In the data rows, 128 means zero.
Every row has a hidden score. In each pair, how much higher is the second row's than the first's? 10 means about the same, 20 much higher and 0 much lower. The score is a weighted sum of the row's numbers plus the product of two more (or one squared), each taken from its middle value.
[141 199 162 160 139 114 163 153  96 198 100 121 132 132 144 113]
[136 188 166 153 134  72 127 154 100 179 116 145 117  94 184 138] -> 9
[128 160 142 143 109 184 160 152 144 148  94 166  63 148 120 117]
[ 97  91  71 127 121 148  58 160 125 107 103 109 100 157  99 175] -> 9
[149  87 128  97 153 125  84 146  99 130 133 131  80 158 139 134]
[ 75 114 159 119 108  90 165 130  61 110 148  83 151 133 121  96] -> 9
[128 144 169 132 158 104 168 129 117 121 154 156 120  77 148  90]
[180 137 123 101 189 164  86 114 148 126 119 180 136 101 132 135] -> 12
[185  96 155  88 169 117 148 105 126 150 156 152 118 140 135  75]
[178 115  98  90 183 129 146 129 110 152 116 168 117 157 145  98] -> 9
[105  94  86 119 114 167  90 158 125 106  97 115  84 175  87 158]
[202 102 117 114 130  74 119 125 116 232 135 108 125 164 145 100] -> 10
[ 84 113 104 154 109 151  87 170 127  93 100 115  90 144 111 163]
[105  92 115 139 106 181 141 153 186  72  93 119 135  95  86 137] -> 9
[128 130 174 123 128 126 183 135 109 116 127 125 185 122 107  85]
[142 142 132 130 143 104 199 145  91 160 119 126 171 117 145 107] -> 3
[184 106 142 118 155 115 108 106 152 168 151 142  93 146 137 104]
[126 133 126 129 139 152  88 165 129 121  97 136 117 119 125 165] -> 6
[158 167 116 117 153 148 125 134 142 132 130 166 158 119 162 168]
[127 131 153 112 170 101 102 132  95 128 149 126  77 124 150 139] -> 5
[106 142 155 130 131  83 112 134  61 142 163 112 104 129 149 151]
[156 166 178 120 167  74 124  97 109 184 186 144 105 113 171 108] -> 10
[116 177 105 139 139 183 114 146 172 109 100 160 137 108 114 171]
[115 142 161 126 155 107 121 154  76 130 124 148  60 139 149 131] -> 10
[148 172 160 137 153  94 155 114 115 140 147 154 122 103 176 125]
[ 84 104  81 146  97 177 107 157 139  75  90 116  91 152  83 173] -> 11
[123 164 161 118 105 144 186 119 130 141 127 117 144 124 116 100]
[135 150 104 155 100 170 127 140 168 129  99 147  97 129 115 139] -> 12
[157 174 149 149 158  72  68 142 131 192 141 137 149  78 194 179]
[130 175 197 135 162  94 160 153 109 145 152 150 118  97 164 116] -> 13
[121 154 129 157 128 105  91 150 152 139 116 148  91  82 145 178]
[115  72 104 119 100 146  89 125 117 117 111 112 106 173 104 118] -> 12
[146 103  76 136  99 111  69  93 175 157 127 116 142 147 144 166]
[163  70  58 112 128 136  93  97 167 146 113 124 167 150 117 124] -> 6
[ 97 116 121 128  93 117 162  97 136  97 134  83 226 127 113 113]
[167 137 132  95 185 155 130  93 151 119 137 190  95 125 142 114] -> 7
[139 172 147 132 157 103 159 154 108 152 114 142 155  99 157 136]
[167 123 150  89 171 137 146  91 143 119 159 155 137 116 137  92] -> 10
[165 151 112 130 161  84 147  91 117 146 163 142 172 101 164 126]
[112  95  83 145  93 133  93 129 161 122 118  55 228 124 115 151] -> 9
[135 108 118 124 102 181 190 142 131 124  94 125 165 149  80  88]
[191  99 164 114 119 109 123 126 116 197 146 125  92 158 142  76] -> 11
[143 168 127 124 153 125 107 130 149 128 144 162 122  88 151 164]
[156  59  83 100 115 128 138 108 132 138 104 151 137 163 114 101] -> 14
[ 85 129  93 146 115 163  89 168 125  99  94 130  88 130 102 191]
[ 91 129  95 159 112 157 106 170 122 108  98  96 107 130 109 168] -> 10
[109 116 126 136  93 179 150 166 152 100  80 153 101 137  99 118]
[126  72  90 115  90 140 101 133 141 140  94  95 146 174 104 120] -> 9
[151 209 117 124 145  99 109 115 123 193 156 160 122 117 175 170]
[ 86 127 161 117  99  82 156 132  52 138 145  83 133 142 126 107] -> 9
[157  84 114 109 135 137  82 100 169 116 149 136 132 109 128 103]
[128 139 122 106 124 151 148  83 153 108 144 120 173 123 108 115] -> 12
[119  99  92 113 141 139  78 137 108 114 123 143  65 152 133 171]
[170 121  59 119 126 200 102 123 183 147  92 152 124 178 104 160] -> 10
[113 133 127 136 109 110 186  85 127 128 146 107 188 138 100  92]
[123 141 106 155 118 195 126 140 182  85 105 120 155 116  99 146] -> 7
[157 114  97 116 169 131  86 102 156 131 144 163 130 115 135 136]
[116 116 155  94 159 100 115 120  86 117 174 119  93 117 134 132] -> 8
[120 183 171 165 142  69 149 126 140 163 161  89 154  64 162 133]
[ 58 106 113 145  64 120 145 135 106  89 129  69 151 149  92 132] -> 18
[ 56 113 127 136  86  93 158 109  94  89 153  71 158 140 101 113]
[133 153 133 108 162 137 129 115 143 114 129 186 112  93 152 130] -> 8
[200  74 109 104 155 102 137 132 132 150 138 128 128 149 133  99]
[149 172 189 114 184  98 121 141 104 167 154 177  91  90 151 103] -> 13
[ 74 138 165 128 112  83 154 141  65 100 160  96 132 126 125 137]
[161 116 121  94 158  88 137 100  92 133 174 121 117 135 144 128] -> 10
[138  89  50 156  81 159 114 154 152 131  55 124 140 151  93 144]
[109 118  67 150  71 167 126 138 174 113  78  97 189 134  94 147] -> 10
[108 101 123 150  79 171 173 142 157  98  90 111 147 122  83  92]
[132 159 152 122 160 139 181 147 115 124 117 166 137  96 143 103] -> 8
[114  37  77 115 103 144  86 123 134  99 122  80 133 188 101 131]
[139 171 139 134 101 141 208 119 115 123 126 131 165 143 109  97] -> 9
[111 166 123 139 128 157 139 140 168  83 109 147 132  92 129 153]
[128 175 140 113 169 140 150 121 144 111 148 180 132  95 155 138] -> 8
[123 165 120 168  75  92 118  84 135 156 158  64 203 129 126 141]
[127 106 132 103 155 110 108 127 100 125 148 144  80 150 138 140] -> 9
[127 115 146 120 155  91 107 147  76 145 155 111  97 139 151 159]
[131 151 180 134 151 105 164  91 110 126 168 144 140 104 155  64] -> 8
[ 93 176 140 151 106 161 137 142 189  86 105 133 190  81 124 166]
[ 85  71  76 146  99 158  94 141 153  73 104  96 112 151  84 173] -> 12
[112 145 130 135 124 169 121 158 139 104  84 139  85 112 127 168]
[142 172 120 119 164 149 121 141 136 139 100 181 107 114 136 164] -> 7
[125 141 153 132 164 134 154 123 134 112 133 165 118 106 144 124]
[ 70 127 129 149  79 126 153 146 115  93 120  71 149 127  98 131] -> 10
[128 150 124 158 131 135  97 173 144 139 112 122 150  90 140 175]
[188  93 113  92 146 109 144 118 130 186 142 138 108 174 132 104] -> 14
[137  72 111 113 113 124  93 129 105 115 120 120 103 163 129 112]
[121 183 190 144 125 119 177 162  99 139 136 166 101 106 160 125] -> 10
[126 135 177 117 181 133 169  90 130 119 189 136 154 107 147  84]
[ 91 158 133 164  82 122 133 134 172 118 144  81 183 101 112 158] -> 15
[156 132 143 110 173 136 127 117 123 125 150 179  82 116 145  99]
[ 87 142 138 136 124 118 112 149  94  94 115 127 113 120 129 169] -> 14
[121 164 161 110 146 105 151 144  86 141 138 149 102 118 133 131]
[129 151 163 137 170 104 141 129 141 112 160 138 151  72 154 129] -> 8
[138 167 134 112 164 155  88 122 163 114 127 186 135  99 141 151]
[117 147 176 132 136  85 157 120  75 144 148 116 134 123 145 111] -> 8
[144 160 155 115 164 119 159 116 119 133 152 172 121 109 158 125]
[129 168 149 116 166 150 132 113 161  84 138 193 115  79 150 135] -> 10
[115 109  96 133 119 200 162 141 183 108  74 157  91 151  82 108]
[120  73 115 111 106 107 128 111 105 113 126  97 120 176 113  97] -> 14
[153 188 138 141 158  93 136 125 130 173 146 132 162  96 174 171]
[126 169 176 117 170 176 195 154 129  94 116 185 106 111 137 104] -> 10
[111 130 102 141  94 126 130  84 152 106 151 102 229 114 112 136]
[148  93 101 116  90 129 134 113 149 148 112 120 127 159 117 108] -> 11
[ 87 117 128 162  73 142 140 125 165  74 128  75 202  85  97 119]
[ 78 140 172 125 130  81 151 122  71 124 187  92 117 130 135 126] -> 10
[153  79  66 101 124 172  96 104 197 120 111 131 156 144 108 150]
[138 147 205 143 147  74 155 115  82 187 169 108 147 108 176  65] -> 3
[110 109  97 148  85 161 114 171 179 115  56 131 134 115  94 144]
[117 128 115 130  93 160 217 125 108 120 109 115 152 159  85  83] -> 11
[114  59 107 103 112 124 105 114 119 109 117  96 131 176  99 105]
[141  78  80 102 117 189 128 118 180  89  96 164 110 159  92 116] -> 12
[ 52 100 110 155  73 131 118 164 132 108 111  49 143 149  82 150]
[117 124 128 105 142  99 111 133  85 123 147 130  72 145 137 142] -> 12
[131 151 143 108 190 134 140 128 155 109 167 165 122 102 150 137]
[108 175 161 161 119 112 162 150 130 115 141 117 146  91 143 134] -> 11
[115  71  67 123  88 149  81 140 129 118 106  86 115 186  85 157]
[150 165 155 134 156 116 165 110 121 132 166 125 178 109 159 133] -> 9
[138 110  77 131 111 207 109 137 187  82  88 167 115 133  95 156]
[192 134 155  82 188 121 119 118 124 161 134 173 106 124 147  96] -> 6
[165 176 174 120 164 131 155 133  95 146 146 191  83 136 155  90]
[121 123 118 126 138 131  95 164 115 121 110 139  69 128 134 174] -> 5
[126 144 152 132 143  96 137 101 122 156 170 109 175 120 150 109]
[ 52 116  89 155  56 128 147 137 124  90 110  67 150 151  86 148] -> 16
[119  60 105 104 114 129  96 126 114 133 116  93 114 183 118 119]
[ 99 127 144 158  79 171 133 124 180 115 112 109 120 109  93  99] -> 3
[114 120 156 120 116 113 194 125 125 122 144  99 189 125 120  93]
[147 178 167 136 123  83 164 108 107 166 161 124 158 109 166 117] -> 10
[129  70  53 135 105 194 142  91 173  85 103 103 179 158  73  93]
[ 82 118 104 142 110 143 108 156 123  89 101 116  70 139 117 169] -> 14
[129 161 157 112 168 168 159 134 159  80 135 170 140  98 136 134]
[ 88 140 118 170  96 138 134 115 162  74 121  94 153  84 112 135] -> 11
[101 129 153 137 103 153 187 173 146 108  90 117 144 107 110 112]
[ 87 118 122 142  80 137 185 127 137  95 118  82 140 142  81 127] -> 13
[164 163 158  92 166  98  73 116 141 168 152 150 124  84 167 152]
[182  93 142 117 119  78 126 110 110 202 162 118 103 160 142  80] -> 16
[ 86  95  79 172  88 148  95 173 132  99  93  97  95 161  92 163]
[141 155 149 100 173 151 168 132 127 121 131 187 105 124 135 105] -> 8
[ 53 111 108 144  87 151 124 153 123  78 116  72 150 129  86 134]
[120 162  87 135 143 184  95 136 183  78 105 151 152  86  99 197] -> 11
[154 156 151 122 163 126 121 159 110 146 119 165 121 111 156 131]
[126 173 146 166  95 137 122 167 150 164 114 114 125 123 133 148] -> 12
[ 95 151 174 117 135  60 123 127  57 152 171 104 129 132 146 142]
[101 136 155 113 140  86 141 143  57 146 147 132  82 141 148 142] -> 9
[131 124  80 146 114 163 118 158 155 112  68 169  98 117  94 146]
[148 158 167 123 156 164 153 171 115 116 104 177 129  97 140 118] -> 9
[103 149 156 117 141  93 133 134  79 126 154 121 108 137 144 157]
[112 110 121 152 100 175 112 148 188  97  91 133  97 105 102 139] -> 8
[105 143 126 155  94 132 159 109 147 128 155  78 190 124 108 106]
[182  88 113 115 144 133  87  96 174 148 144 132 113 137 131 107] -> 11
[113 127 146 108 117 124 184  95 144 104 140 106 168 100 115  85]
[118 158 154 143 144 117 137 113 131 101 159 111 215  88 155 138] -> 10
[161  87 105 115 104 146 126 101 155 150 120 131 125 159 120 103]
[114 138 151 125 165  94 104 140  80 143 152 107 101 114 141 150] -> 3
[187 119 112 124 177 106  95 111 108 178 128 157 117 131 145 105]
[171 113  83 147 122  95  73  68 165 177 156  88 157 154 135 127] -> 12
[107 124 115 134 127 156 126 146 137  94 107 129  98 132 114 149]
[145  88  93 103 109 183 122 110 184 129  90 148 113 183 101  96] -> 11
[132 182 138 155 111 130 125 151 144 141 129 125 133 103 143 172]
[108 159 151 123 132  99 121 123 106 105 155 147 117 104 152 141] -> 10
[139 138 160 113 174 123 140 134 128 116 146 151 120  96 149 117]
[ 84 146 137 141 124 122  98 160  98 122 103 121  72 112 140 159] -> 12
[154 137 178 130 182  89 122 161 111 150 139 124 142  85 162 115]
[ 90 151 159 132 104  89 181 109  81 108 150 110 151 119 115 113] -> 16
[153 102  81 137 134 140  52  98 187 141 120 120 128 140 128 161]
[109 132 153 106 146  93 138 141  73 131 154 119 105 127 134 137] -> 8
[153 176 147 136 155  76  96 132 108 180 132 155 112  85 186 151]
[198  67  69  87 123 136 149 135 128 186 115 126 129 203 114 108] -> 16
[197 127 162  91 145 106 170 119  98 163 146 169 102 142 152  89]
[ 64 122 152 148  74 119 127 160 100  96 128  70 149 132 105 141] -> 7
[156  92  99 115 159 137  91 134 123 144 116 150  90 152 136 127]
[ 55 123 137 140  75 110 179 126  91  96 132  75 136 148  99 119] -> 15
[140  88 122 106 130  86  95 118  90 159 145 103 105 169 140 111]
[179  89 106 138 138  97  92 101 137 188 128 113 116 155 142 101] -> 9
[134  57  79 109 108 108 105 119 103 118 116 110 109 173 110 116]
[168 182 145  98 159 130 192 146  97 169 111 161 140 132 157 110] -> 5
[149 151 137 109 163 180 165 133 132 125  98 194  91 139 127 106]
[156 160 167 117 170 116 160 154 102 152 141 170 123 111 153 111] -> 12
[106 140 135 117 148  82 111 122  86 126 165 106 103 127 139 170]
[ 88 117 140 131 110  81 122 123  82 127 152  66 169 131 118 127] -> 8
[125 179 131 163 146 107 108 135 123 148 150 116 167  90 167 163]
[ 81 110 145 155 104 170 127 118 192  58 136  77 224  90  96 128] -> 12
[104 153  75 166 113 167  88 115 193  71  97 120 176  83 100 195]
[106 146 147 110 149 102 129 125  74 144 138 138  87 143 136 145] -> 9
[159 182 166  98 163 123 170 117 115 156 128 183 102 121 158 104]
[ 98 123 117 148  99 162 122 157 134  86  88 115 116 120 112 139] -> 13
[ 86 105 123 146  77  97 146 155  76 119 122  56 151 155 110 126]
[ 92 161 131 183 109 118 116 105 177  89 144  95 206  74 136 157] -> 9
[129 154  94 147 124 154 121 151 162 151  90 137 118 127 127 188]
[116  80  78 130  78 170  97 155 154 126  83 109 134 165  80 126] -> 9
[132 127 173  96 155  75 136 121  63 145 157 114  86 146 153 114]
[111 153 181 109 164  96 102 147  80 134 146 105 104 115 158 155] -> 7
[164 108 123  96 157 124 103 119 118 132 148 147  99 120 145 136]
[ 83  62  83 138  73 141 116 146 131  99 103  91 130 174  91 134] -> 15
[ 98 113 109 120 136 139 105 164 112 105 113 133  81 147 130 168]
[ 62 108 121 142  81 112 174 130  83 111 140  54 157 157 107 105] -> 11
[ 60  90 110 133  75 128 138 132 117  80 127  60 166 148 102 126]
[ 74  93  95 158  79 152  96 151 138 108  92  83 132 159  75 171] -> 5
[185  95  81 101 122 139 118 113 144 176  93 152 121 179 127 139]
[ 96 183  98 171 122 137  69 134 180 118 111 135 164  98 135 189] -> 7
[128  65 102 123  96 190 148 141 172  91  70 113 142 132  64  95]
[126 150 105 132 141 166 106 142 169  91 120 147 147  97 122 179] -> 12
[ 77 134 130 151 101 156  88 174 111 112  98 109  87 142 114 184]
[ 79 147 138 162 118 139  74 174 124 120  91 124  95 106 128 189] -> 8
[160 165 181 106 162 164 170 171 118 135 102 186  87 116 141 107]
[ 50 139 135 162  87 150 126 163 104  82  97 102 124 131 101 153] -> 11
[110 169 178 153 119  91 154 129 134 145 160 124 156  73 161 138]
[152  79 107 101 152 133 102 118 136 141 130 130  98 161 128 118] -> 11
[141 159 114 131 155 132 107 170 116 163 101 141 131 105 141 153]
[167 114 159 138 118 111 141  95 112 178 141 127  86 151 132  51] -> 13
[127 118  37 154  95 198  99 118 190 119  89 148 118 168  96 166]
[ 98 140  87 147 121 188 122 128 195  60  86 125 166  98 100 148] -> 9
[142  87  95 123 116 154  69  94 187 122 142 125 135 113 115 110]
[107 127 170 131 119 104 148 118  83 115 157  94 165 126 117  94] -> 14
[165 179 118 115 163 111 127 136 115 164 123 171 113 103 173 161]
[123 149 153 114 158 101 132 135  80 150 149 150 117 127 158 138] -> 11
[139  98  50 151  96 100  44 125 163 166  80 100 152 142 132 164]
[ 60 132 144 136 114 140 147 162 103  88 110  97 100 136 109 153] -> 11
[ 63 124 151 135  99 105 167 132  92  87 146  68 161 122 106 122]
[109 148 149 140  91 123 162 113 154 110 118  99 181  82 119 132] -> 10
[ 64 149 153 132 118  93 160 150  68 115 147 101 115 131 133 151]
[140 133 161 126 144 102 155 106 106 149 178 105 177 115 155  92] -> 6
[139  88 128 102 139 104 101 132  83 145 136 136  91 157 134 108]
[ 87 128 162 140  91 113 176 114  96 108 145  88 175 139 112 112] -> 14
[ 96 133 112 170  72 170 120 133 200  59  91 131 127  99 104 167]
[129 133 150 105 150 102  97 140  87 125 137 130  92 136 140 153] -> 4
[119 121  74 131 133 202 111 148 199  70 110 117 174 112  99 172]
[122 192 113 162 124 175 162 138 143 123 100 158 120 130 131 145] -> 12
[ 64 136 161 139 103  92 163 125  60 129 151  83 137 136 124 111]
[ 88 119  82 160  65 153 111 123 168  97  97  87 140 144  93 167] -> 17
[108 117 162 111 156  92 129 127  68 117 175 111 121 132 138 105]
[108 120  97 163  73 145 121 123 151 123  98  98 156 117  87 121] -> 10
[ 97  50  70 113 112 170  91 139 146 111 101  69 140 180  94 133]
[110 122 118 127 126 150  79 172 126 105  93 138  87 135 125 171] -> 7
[164 177 187 101 164  93 151 132  86 174 159 168  78 135 186  86]
[166 135 135 100 150 124 144  95 130 156 155 141 142 126 132 107] -> 9
[100 128 100 150 106 160 117 158 136 114  79 130  90 132 111 176]
[189 130 136  96 175 115 131 139 107 167 115 163  93 133 143 105] -> 6
[120 127  86 141 143 174  81 128 200  74  98 128 178  79 104 197]
[ 89 134 137 141  87 170 180 136 163  75 102 126 141 115 106 104] -> 15
[127  62  86 105 118 135  89 132 120 108 122 124  94 170 119 134]
[ 98 155 176 158 115 117 154 149 131 119 124 114 160  92 127 119] -> 6
[101 148 138 132 139  86 122 129  89 126 164 126 134 107 146 129]
[133 151 184 145 159  71 158 145  95 144 154 137 129  89 165  88] -> 10
[176 132 127  94 177 145 131  95 148 128 143 187  98 138 152 121]
[118 120  93 126 115 204 136 142 198  88 100 125 139 131  87 150] -> 8
[ 55 118 152 138  98 109 139 134  83  97 138  69 151 138 117 121]
[103 126 171 130 114 149 187 140 122 114 110 130 160 113 115  78] -> 7
[155 177 145 147 149 102 105 158 107 194  90 142 104 104 158 135]
[103 101 150 117 122  85 167 115  67 124 144  92 142 161 133 102] -> 18
[136 133  95 130 130 166 100 133 186  87 107 164 115 106 113 187]
[ 72 112 131 134 107 108 145 138 101  98 145  41 173 132 109 133] -> 7
[131  95 133  97 167 119 115 133  90 130 142 145  74 150 118 126]
[143 164 147 147 150 117 129 122 135 106 153 164 140  88 163 146] -> 14
[120 120 137 134  97 118 216 118  95 132 114 112 167 151 121  76]
[138 125 136 151 120 139 122 160 145 136  98 134 102 114 121 143] -> 6
[135  88  83 124  99 153 120  88 181 116 154  88 178 147 109 144]
[ 89 145 140 126 149 117 118 147  93 108 137 107 108 130 134 168] -> 7
[103 105 140 128  88 115 145 121 111 109 131  84 170 144 120 119]
[ 58 150 133 149  88 105 153 147  89  83 128  94 127 124 121 152] -> 11
[155 183 168 123 141  80 109 114 112 170 179 169  88 109 165 130]
[163 171 134 137 172  87  82 104 120 190 165 149 137 109 189 144] -> 1
[123  99  81 134 100 172  98 153 140 100  96 143  87 155 102 148]
[125  63  97 109 117 134 110 128 103 114 108 114  95 187 105  96] -> 10
[120 129  94 123 101 193 146 135 186  75 118 108 176 137  99 149]
[111 194 151 137 137 136 134 127 141 124 119 180 137  86 159 149] -> 7
[139 154 155 116 174 127 161  97 142 119 164 168 146 101 144 112]
[178 106 145 103 165 109 156  97 114 143 143 175  74 143 140  63] -> 10
[114 169 144 162 109  51 128  92 123 183 172  68 193 110 153 142]
[189  74 128  83 138 140 168 121 126 145 111 170  88 164 118  52] -> 12
[125 159 104 118 143 176  93 141 175  89 109 190 114 101 107 164]
[161  97 118 103 162 137  97 130 116 165 122 137  91 172 135 126] -> 6
[ 86 112 162 130  90  90 145 129  73 118 141  83 148 150 131 110]
[140 177 167 138 152 114 120  99 129 151 141 179 112  78 163 130] -> 6
